Every row has a hidden score from 0 to 30. What is each row's score? 15 is about the middle. The score is a weighted sum of the row's numbers plus the product of two more (or one squared), each taken from its middle value.
(-0.12 0.72 0.62 -1.26 -0.07 -1.27 -1.32 0.00 0.29 1.75 0.50 -0.59 -1.31 -0.15 -0.20 2.12) >> 12
(-1.32 1.43 -1.31 -1.31 -1.29 -1.09 0.68 0.44 -0.37 0.06 1.39 -1.25 -0.98 0.75 -0.19 0.57) >> 13
(0.90 -0.95 -1.31 1.03 -1.10 1.22 -0.61 0.57 1.54 -1.32 0.19 0.53 1.46 -0.34 -0.88 -1.31) >> 23
(-0.18 -0.50 -0.52 -1.31 -0.18 0.85 1.47 1.37 0.30 -1.32 -1.01 1.02 0.10 -1.08 1.55 -1.31) >> 24
(0.01 -0.02 -0.31 0.34 -0.08 -1.17 -0.89 2.09 0.27 1.26 0.37 -0.82 -1.26 -0.65 -1.34 0.53) >> 9
(-0.88 -0.40 1.04 -0.96 -0.05 -1.27 0.31 0.69 -1.25 1.12 -0.25 -0.95 -1.31 0.31 0.12 0.41) >> 16
(-0.89 0.15 -1.31 0.23 -1.29 -1.27 1.43 1.24 -0.06 0.27 2.13 -1.18 -0.65 0.04 -1.34 2.11) >> 8
(-0.09 -0.11 -0.27 -0.65 -1.25 -1.00 1.48 0.88 -1.31 0.23 1.42 -1.25 -0.62 -0.13 -1.31 1.57) >> 12
(0.53 -1.02 2.01 0.82 1.07 -1.18 -0.94 0.96 -0.94 1.75 2.03 -1.25 -1.00 0.72 -1.34 -1.31) >> 22
(-1.32 0.73 -1.31 -0.85 -1.29 -0.17 1.36 0.21 -0.19 -0.53 -0.36 0.10 -0.30 -1.31 0.78 1.57) >> 12
(-0.68 -0.04 0.30 0.49 0.62 0.41 -0.57 -1.32 0.36 1.06 -0.56 0.75 0.50 1.13 0.62 1.27) >> 10
(0.11 0.79 -1.31 -0.47 -1.29 -1.16 0.22 1.89 0.32 0.18 1.51 -1.25 -0.68 0.59 -1.34 -0.39) >> 12
(-1.32 1.63 -0.02 -1.31 -0.18 -1.14 -1.32 0.11 -0.26 1.45 0.86 -1.05 -1.31 0.24 -0.29 0.22) >> 7
(0.47 -0.08 -1.31 1.03 -0.97 1.00 -0.47 1.25 0.38 -1.32 -0.42 0.20 0.83 0.01 -0.48 -0.73) >> 15
(0.74 0.21 0.61 0.37 0.04 -0.85 -1.32 0.42 0.33 1.67 1.72 -0.99 -1.02 0.72 -1.34 0.45) >> 12
(-0.65 -0.02 1.85 -0.72 0.71 -1.27 -0.24 -0.18 -1.31 1.87 0.59 -1.02 -1.31 0.65 -0.17 0.79) >> 13
(-1.32 1.19 -0.86 -1.31 -1.28 -1.27 0.46 1.19 -1.31 -0.25 0.80 -1.25 -1.31 -0.36 0.16 -0.22) >> 16
(-1.32 0.98 -0.54 -1.31 -1.05 -1.27 1.13 2.12 -0.53 -0.50 0.90 -0.85 -1.31 -1.05 -0.09 -0.10) >> 22
(-0.68 -0.10 0.54 0.96 1.00 1.20 -1.07 -1.32 0.48 0.52 -0.75 1.22 1.67 0.60 1.24 0.33) >> 4
(-0.80 0.37 -0.97 -0.39 -0.88 1.44 0.15 -1.08 1.85 -1.32 -1.11 1.23 1.17 -0.72 1.59 0.92) >> 21
(0.60 0.13 -0.26 -0.05 0.18 -0.55 -1.32 -0.21 -0.83 1.18 0.81 -1.25 -0.83 1.31 -1.34 -0.48) >> 22
(-1.24 0.41 1.26 -1.31 0.86 -1.27 -0.39 1.67 -0.75 0.95 -0.55 -0.46 -1.31 -1.31 -0.70 1.04) >> 11
(1.34 -1.33 0.31 0.96 0.77 0.42 -0.99 0.60 0.04 -0.72 0.59 0.27 0.51 -1.15 -1.21 -1.31) >> 14
(-0.76 0.52 -1.31 -0.05 -0.38 0.96 0.06 -0.47 0.80 -1.19 -1.18 0.62 0.81 -0.25 0.90 -1.25) >> 14
(1.61 -1.02 0.96 0.92 1.09 -0.20 -0.61 0.62 0.03 0.22 -0.38 -0.04 -0.15 -0.46 -1.34 -1.31) >> 16
(-1.19 2.11 -1.03 -1.31 -0.88 -0.35 0.12 0.41 -0.55 0.05 0.10 -0.86 -1.31 0.50 -0.47 0.25) >> 15
(1.25 0.07 -0.61 0.44 0.47 1.50 -1.06 -1.32 0.34 0.13 -1.23 0.71 1.67 2.04 1.13 -1.28) >> 18
(0.54 -0.32 0.30 0.13 1.02 1.27 -0.68 -1.32 0.10 0.12 -1.05 1.58 1.00 0.07 1.14 -0.31) >> 14
(-1.30 -1.10 0.33 -0.34 -0.38 0.22 1.48 -0.24 -1.31 -1.15 -1.30 0.39 0.27 -1.31 1.41 1.69) >> 14
(-1.15 0.60 -0.22 -1.31 -1.03 -0.84 1.64 0.68 -1.31 -0.25 0.74 -1.25 -1.01 0.73 0.56 -0.14) >> 20
(1.03 -0.25 -1.31 1.67 -0.81 1.76 0.45 -0.48 1.80 -1.32 0.19 0.54 1.71 -0.15 -0.15 -0.97) >> 16
(-1.32 1.05 0.14 -1.18 0.10 -1.27 -0.95 1.24 -0.19 1.24 -0.26 -0.53 -1.31 -0.30 -0.49 1.54) >> 1
(1.45 -1.33 -0.12 1.94 1.22 1.13 -1.32 0.08 2.12 -0.16 0.00 1.09 1.09 -0.71 -1.00 -0.73) >> 10
(1.17 0.31 0.36 -0.45 0.15 -1.11 -0.85 1.95 -0.04 1.81 0.38 -0.87 -1.21 0.06 -1.34 0.28) >> 11
(0.27 0.46 0.75 0.84 0.97 1.00 -1.20 -1.32 -1.03 0.16 -1.30 1.25 0.99 0.16 1.16 1.18) >> 8
(-0.59 0.47 -0.01 -0.67 0.70 0.39 -0.85 -0.79 1.32 0.30 -0.86 0.79 -0.06 -0.24 0.19 -0.04) >> 13
(1.06 0.40 0.23 0.44 1.40 1.26 -1.32 -0.31 0.94 -0.37 -1.30 1.12 0.37 -0.32 0.53 -0.83) >> 13
(-1.02 1.18 -0.47 -0.25 -0.85 -0.61 0.53 0.04 -0.77 0.69 1.85 -1.23 -0.09 2.10 -1.34 0.22) >> 8
(-0.51 0.94 1.98 -0.18 0.97 -1.27 -1.04 0.30 -0.67 0.92 -0.07 -0.48 -1.31 0.07 -0.57 1.02) >> 6
(-1.07 1.41 0.17 -0.71 -0.07 -0.54 -0.64 -0.86 -0.40 2.12 0.01 -0.87 -0.75 1.75 0.11 1.10) >> 7
(-1.32 2.02 -1.05 -1.31 -1.29 -0.66 0.93 -0.15 -0.36 -0.25 0.80 -0.79 -0.55 0.26 0.38 1.52) >> 10
(-1.32 0.87 0.01 0.08 0.13 -0.57 0.09 -1.32 -0.56 2.12 0.43 -1.25 -0.51 2.12 0.01 0.21) >> 14
(0.20 -0.35 1.12 -0.25 0.78 1.00 0.56 -0.11 -0.47 -0.91 -1.30 1.29 0.57 -0.59 1.05 0.11) >> 12
(1.63 -0.68 -0.07 1.80 1.10 1.27 -1.32 -1.32 1.49 -0.20 1.05 0.12 1.64 1.50 -1.34 -0.94) >> 24
(-0.17 -0.76 -0.02 -0.20 -0.14 0.50 0.28 0.22 2.12 -1.32 -0.90 1.32 -0.18 -1.31 1.33 0.20) >> 23
(0.62 -0.77 1.05 -0.57 1.13 -0.36 -0.83 0.40 1.17 -0.01 -1.30 0.35 -0.47 -0.59 0.09 -1.13) >> 16
(0.30 -0.31 -0.48 -0.52 -0.70 -0.48 -0.46 1.96 -0.23 -1.22 0.00 -0.60 -0.48 -1.22 -0.89 -1.14) >> 14
(0.53 -0.77 0.26 1.21 1.27 2.01 0.28 -1.32 0.87 0.12 -1.05 0.93 1.33 2.01 0.98 -0.90) >> 15
(1.01 -1.33 1.82 -0.46 1.75 0.49 -1.10 -0.36 1.52 -0.33 -1.30 1.65 -0.06 -1.00 1.34 -0.66) >> 20
(1.50 -1.01 1.41 0.81 0.99 -0.66 -0.77 -0.62 -1.11 1.49 0.59 -1.14 -0.35 1.21 -1.34 -1.06) >> 18
(-0.02 0.61 -1.31 0.19 -0.94 1.77 0.65 -1.32 1.41 -1.32 -0.70 0.58 1.64 0.62 1.33 -1.08) >> 18
(-1.32 1.57 -1.22 -1.31 -1.29 -1.08 1.16 0.77 -1.10 -0.37 0.28 -0.39 -1.19 -1.26 0.64 0.97) >> 16
(-1.21 0.09 -1.31 -0.38 -0.91 1.01 0.87 -0.18 1.21 -1.32 -1.30 1.43 0.60 -0.91 1.10 -0.12) >> 16
(0.49 -0.63 1.63 0.30 1.74 0.71 -0.40 -0.69 0.94 0.11 -1.30 1.37 0.81 -0.36 1.03 0.39) >> 11
(-0.49 1.16 -0.81 -0.68 -0.36 0.42 -0.51 1.25 -1.31 -1.32 -1.07 0.56 -0.03 -1.31 1.29 -0.72) >> 11
(-1.32 1.44 -1.31 -1.31 -1.29 -1.07 -0.24 1.09 -1.31 -0.59 0.98 -1.25 -1.31 0.07 0.29 -0.09) >> 15
(-0.76 0.70 2.09 -1.01 1.26 -1.27 -0.57 -0.28 -1.31 1.69 -0.53 -0.77 -1.31 0.50 -0.11 0.89) >> 10
(2.12 -1.33 -0.05 1.86 0.87 0.98 -1.32 -0.91 1.94 0.15 -0.06 0.63 1.11 -0.07 -1.02 -0.23) >> 21
(-1.24 0.03 0.77 -1.31 -0.03 -1.27 -0.19 0.82 -1.19 0.82 0.37 -0.39 -1.31 -1.15 -0.71 2.13) >> 5
(1.32 -1.33 1.78 1.83 1.78 0.55 -0.09 -0.55 -0.64 0.18 0.33 0.01 0.42 0.37 -0.88 -0.73) >> 16
(-1.32 1.54 -1.31 -1.31 -1.29 -0.88 1.31 0.08 -0.96 -0.30 1.31 -1.25 -0.68 0.67 0.27 0.60) >> 14
(-1.22 1.56 -0.61 -1.31 -1.11 -1.27 0.50 0.63 -1.26 -0.13 0.89 -1.25 -1.31 0.48 0.35 0.12) >> 14
(0.17 1.72 -0.37 -1.31 -0.15 -0.63 -0.89 -0.99 -0.06 1.45 0.42 -1.18 -1.22 1.57 -0.65 -0.49) >> 23
(-0.22 -0.46 -1.31 1.51 -1.00 1.50 0.38 -1.32 0.17 -1.28 -0.11 0.13 1.79 0.40 -0.50 -0.81) >> 19
(-0.84 0.11 -1.26 -0.55 -1.29 -1.27 0.11 1.36 -1.31 0.17 2.13 -1.25 -1.19 -0.08 -1.34 -0.63) >> 14
(-0.32 1.03 0.40 -1.31 -0.19 -1.27 -0.91 0.71 0.72 1.16 0.42 -0.82 -1.31 -0.43 -0.42 1.40) >> 7
(0.20 -1.33 0.70 0.08 -0.28 -1.27 -0.64 1.54 -0.40 0.46 0.56 -1.05 -1.31 -1.31 -1.34 1.11) >> 12
(1.54 -1.33 -1.19 0.50 -1.29 0.43 1.33 -0.85 0.40 -0.71 0.06 -0.10 1.34 0.33 -0.27 1.79) >> 26
(-0.62 -0.91 0.31 0.39 0.06 0.94 1.60 -0.88 0.54 -1.32 -1.30 1.19 0.44 -0.73 2.10 0.04) >> 21
(-0.44 0.92 1.03 -1.11 0.22 -1.06 0.51 -0.92 -1.31 1.36 0.91 -1.25 -1.31 1.11 -0.10 0.97) >> 14
(-1.25 0.70 -1.31 -0.40 -1.29 0.70 0.46 -0.55 1.51 -1.32 -0.82 1.31 0.75 -1.31 1.65 0.48) >> 14
(-0.63 1.90 1.17 -1.31 0.83 -1.16 -0.89 0.89 -0.20 0.81 0.00 -0.70 -1.31 -0.04 -0.27 -1.07) >> 17
(-0.11 -0.79 1.76 0.56 0.80 -1.27 -0.63 0.76 -0.88 1.13 0.60 -1.25 -0.92 -0.54 -1.34 0.62) >> 14
(-0.13 -1.07 -0.76 -0.15 -1.29 -1.27 1.01 2.12 -1.31 0.01 1.37 -1.00 -1.31 -1.31 -1.34 0.60) >> 16
(-1.25 -0.35 -1.31 -0.68 -0.89 1.28 0.92 -0.04 1.22 -1.32 -1.13 1.35 0.98 -1.28 1.56 -0.25) >> 14
(-0.21 -1.33 -0.11 0.81 -0.94 -1.24 0.47 0.01 -1.06 -0.06 1.83 -1.00 -0.06 -0.04 -0.84 0.75) >> 16
(0.03 0.58 -1.31 -0.58 -1.28 -0.50 0.70 1.03 0.75 0.19 1.91 -1.25 -0.46 0.23 -1.34 -0.51) >> 14
(0.83 -1.18 1.31 0.58 1.56 0.25 -1.32 1.04 0.47 -0.36 -1.30 1.81 -0.07 -1.31 0.77 -1.26) >> 13
(-0.93 0.55 -1.31 -0.26 -1.24 1.01 1.37 -0.45 1.35 -1.32 -0.46 0.86 1.00 -0.23 1.26 -1.31) >> 19
(-0.97 1.31 -1.31 -1.31 -1.29 -0.51 1.34 -0.54 -0.41 0.39 0.98 -1.25 -0.19 1.81 0.31 0.35) >> 15
(-0.01 0.03 -0.51 -0.46 -0.79 0.40 1.38 -0.57 -0.66 -1.32 -1.30 1.53 0.30 -1.31 1.62 1.81) >> 19
(-1.03 1.35 1.60 -1.10 0.89 -1.02 -0.90 0.36 -1.31 1.61 0.15 -1.25 -1.31 1.55 0.05 -0.89) >> 14
(1.38 -1.33 -0.52 2.11 0.71 1.09 -1.32 0.78 1.60 -0.05 0.12 0.54 1.41 0.49 -1.05 -1.31) >> 9
(1.12 -0.22 0.77 0.83 0.61 -0.81 -0.71 0.07 -0.12 1.96 1.85 -1.25 -0.46 1.81 -1.34 -0.84) >> 15
(-0.13 -0.28 0.69 0.78 0.43 -0.71 -0.64 0.46 0.60 1.87 1.75 -1.21 -0.34 1.82 -1.34 0.59) >> 6
(-0.81 1.56 0.31 -0.38 -0.05 -0.94 -0.64 -0.91 -0.21 1.85 1.12 -0.66 -1.02 1.21 -0.77 2.13) >> 11
(1.04 -1.33 -0.50 0.93 -1.00 -0.39 -0.06 1.76 -0.52 -1.32 0.64 0.52 0.16 -1.31 -0.67 1.41) >> 20
(2.12 -1.33 1.41 1.87 1.68 0.75 -0.26 -0.74 0.48 0.18 -0.17 0.30 0.87 0.19 -0.79 -0.82) >> 17
(0.89 0.13 2.01 0.23 1.22 -1.19 -1.32 0.21 0.07 1.57 1.72 -1.25 -0.81 1.76 -1.34 -1.06) >> 12
(-1.32 2.11 -1.31 -1.31 -1.29 -0.82 0.98 1.12 0.75 -0.70 0.72 -1.19 -1.04 0.23 0.17 0.28) >> 12
(-0.35 -0.04 -1.31 -0.71 -0.79 1.48 0.93 0.45 0.36 -1.32 -1.30 1.31 0.85 -1.04 1.37 -1.08) >> 16
(0.14 -1.17 -1.31 -0.32 -1.29 -0.39 0.74 0.90 -0.04 -0.93 0.54 0.16 0.38 -1.27 -0.93 0.95) >> 16
(0.28 -0.68 1.09 0.57 1.55 1.22 -0.48 -1.32 -0.09 0.66 -1.30 1.33 1.25 0.85 0.41 -0.43) >> 9
(-0.11 -1.06 0.67 0.34 0.33 0.32 -0.34 -1.04 -0.80 -0.57 -0.45 0.95 1.01 -0.93 1.64 0.48) >> 14
(-0.30 0.20 -1.31 -0.12 -0.73 0.74 0.66 -0.06 0.19 -1.32 -0.71 0.75 0.37 -1.27 0.98 -0.46) >> 16
(0.29 0.06 -0.28 -0.18 -0.61 0.58 1.42 0.33 -0.83 -1.16 -0.65 -0.16 0.45 0.39 1.19 -0.54) >> 21
(-1.32 1.09 -0.16 -1.09 -0.60 -0.91 1.36 -0.29 -1.05 1.63 0.72 -1.25 -0.61 1.24 -0.18 1.79) >> 13
(0.77 -0.39 1.72 0.19 1.55 0.97 -1.19 -1.24 -0.50 0.05 -0.80 0.68 0.62 0.64 0.70 -0.46) >> 16
(0.02 0.05 1.17 0.94 1.46 0.08 -1.32 -0.46 0.74 -0.63 -1.30 1.23 -0.32 -1.31 1.05 0.41) >> 12
(-0.54 -0.64 -0.57 -1.06 -1.20 -1.27 0.28 2.12 -1.31 -0.32 1.28 -1.25 -1.30 -1.01 -1.34 -0.11) >> 14
(2.12 -1.33 0.28 1.66 1.14 0.65 -1.32 0.66 0.80 0.00 -0.19 0.62 0.91 -0.27 -1.19 -1.31) >> 11
(-0.22 -0.28 0.39 -0.45 0.67 0.85 -0.22 -0.36 0.99 -1.32 -1.12 1.35 0.06 -1.31 1.21 -0.65) >> 19
(-1.32 -0.02 -0.41 -1.31 -1.29 -1.27 1.10 0.75 -1.31 -0.23 -0.17 -0.90 -1.31 -1.31 0.04 1.70) >> 13
(-0.39 -0.24 -0.36 0.28 -0.30 0.59 0.58 0.04 0.55 -1.32 -1.25 1.43 0.29 -1.31 1.27 0.35) >> 15
(-0.90 1.10 0.61 -0.25 -0.11 -0.49 -0.20 -1.11 -0.51 1.86 0.30 -0.98 -0.81 1.55 -0.38 2.13) >> 10
(1.53 -1.33 0.18 1.55 0.15 0.65 0.10 -0.53 0.44 -0.95 0.01 -0.14 1.30 0.33 -0.34 -1.31) >> 19
(2.12 -1.33 1.13 1.94 1.57 0.95 0.05 -1.32 -0.10 -0.31 0.29 0.23 1.17 0.57 -0.78 -1.31) >> 19
(-1.24 0.44 0.70 -1.31 -0.08 -1.12 0.69 0.53 -1.08 0.46 0.74 -1.25 -1.31 0.15 -0.47 0.22) >> 14
(0.22 -1.09 -1.31 1.08 -1.23 0.20 0.33 0.84 2.05 -1.09 0.23 1.05 1.30 -1.31 -0.68 0.73) >> 10
(-0.27 -1.33 -0.26 -1.05 -0.44 0.27 0.29 0.51 0.83 -1.32 -1.30 1.58 0.10 -1.31 1.22 -0.47) >> 25
